Each path below is one point turned by a fixed rotation once a step. After each direction that follows a path, write how fast that rotation turns it, in deg/step (0 if it stays still).
Each turn is a multiple of 5 degrees from 10 to 175, or 0.
Each row of a path follows its step; steps can be skipped.
Rotation 1:
step 0: [-19   5  -6   5   2  -2  14  11   0  19  -7   3  10   0   7 -10 -32   6
 -16   3 -20 -14  17  19  -5 -28 -11  -3 -18  -7]
step 1: [ 11  -8  -8 -40  16   0   6   1   5  -3  12  13 -14  11 -11  24   0  10
   8 -26   4  11   7 -17  -7  -5 -10 -14   7 -10]
step 2: [ -8   8  32  -7  -6  18   9  -1  20  14   4  -3   7   4   6 -13  31  -2
  -3  17  21   8 -19   1  12   8  16  -4  16   0]
step 4: [ 22  -9  -2   4  -8   7 -29 -24 -25 -20   6 -12  10   5 -14   5   1   8
  11  -4 -14   9   6 -17  14   8 -17  10 -14   0]
step 5: [ -7  19 -15  18  -4  11  14   1  11   5  -7 -12 -17   1   9  -4  -2   4
 -16   0  12  21   9  12  10  -9  25  21 -31   8]
step 6: [  0  16 -11  -6 -12 -28   1   6   8  22  11  13 -18  -7   6   9 -28   3
   4  -5  -9 -11   9  15 -20   6 -11 -16  16 -15]
step 7: [  2 -32  25 -26   4  -1   1  14  13  10   5   3  20  15 -10  18   5  -2
  -3  11 -13   9  -7 -12  16  -8  -8 -17 -12  -3]
step 8: [-13   5  -9 -18   5  19   8   6  -2 -17 -10   1   3   4  19 -14  20 -12
  -4  -9  15 -10  -8 -11  -6 -11  26   2  25  25]
step 9: [  0   2  11  11   3   9 -11 -19 -19   1 -14 -11   0 -18 -18 -16  -8   4
  22   2  16 -21  -5  17  -4  27 -17  -4  11 -12]
step 10: [  7 -10   3  46  20 -13   0  -3  -1  -9   8   3   5  10  -4   1   8   8
 -10 -14 -14   7   1 -15  18  -8  -2  12 -25 -11]
Speeds:
[ 2 11  6  6  5 -1 -3  3 -3  9 -3 -5 -8 -4 -9 -1  0 -5  0  2 -4  1 -1  2
 -2  0  7 -7  5  3]	110
[  3  -3   2  -3   3   3   5   6   3   0 -10   2   1  -2 -11   4   0  -2
  -2   9   7  -4   3   6   1   2  -4   6  -9   1]	160
[ 2 -5 -2 -1 -7 -6 -1  2 -5 -2  8 -5 -1 -4 -9  3  0 12  4  0 10 -1 -1  2
 -2 -4 -3 -8  1  5]	135
[-8 -7 11  3 -1  5 -1 -3  0  4 -1 -9  2 -1  4 -5  0  4  1  7 -1  9 -4  2
  3 -4 -2 -4 -8 -4]	145
[ 4 -4  2  5 -3 -9  6 -7  8  2 -1  3 -3 -1  0 -9 -5 -2 -3 -1 -2 -7 -8  8
  7  2 -7 -3  3  3]	110
[  2  -2   3   1   2   2   4   4   4 -12   2  -2   2   2  -3  -3   1   3
   1  -3 -11   0   9   3  -3  10   0 -11  -3  -2]	120
[ -4   5  -3  -2  -8   0   4   7   1  -1   5   1  -5  -2   1 -16   6  -1
  -3   6   3  -4   3  -6   2  -1   6   2  -4   3]	125
[  3   1   7  -4   0   0  -2   1   5  -7   0   2   7   1  -2  -3 -10  -7
  -6   2  10   3  -5  -7  -5  -1   4  -6   4  -3]	65
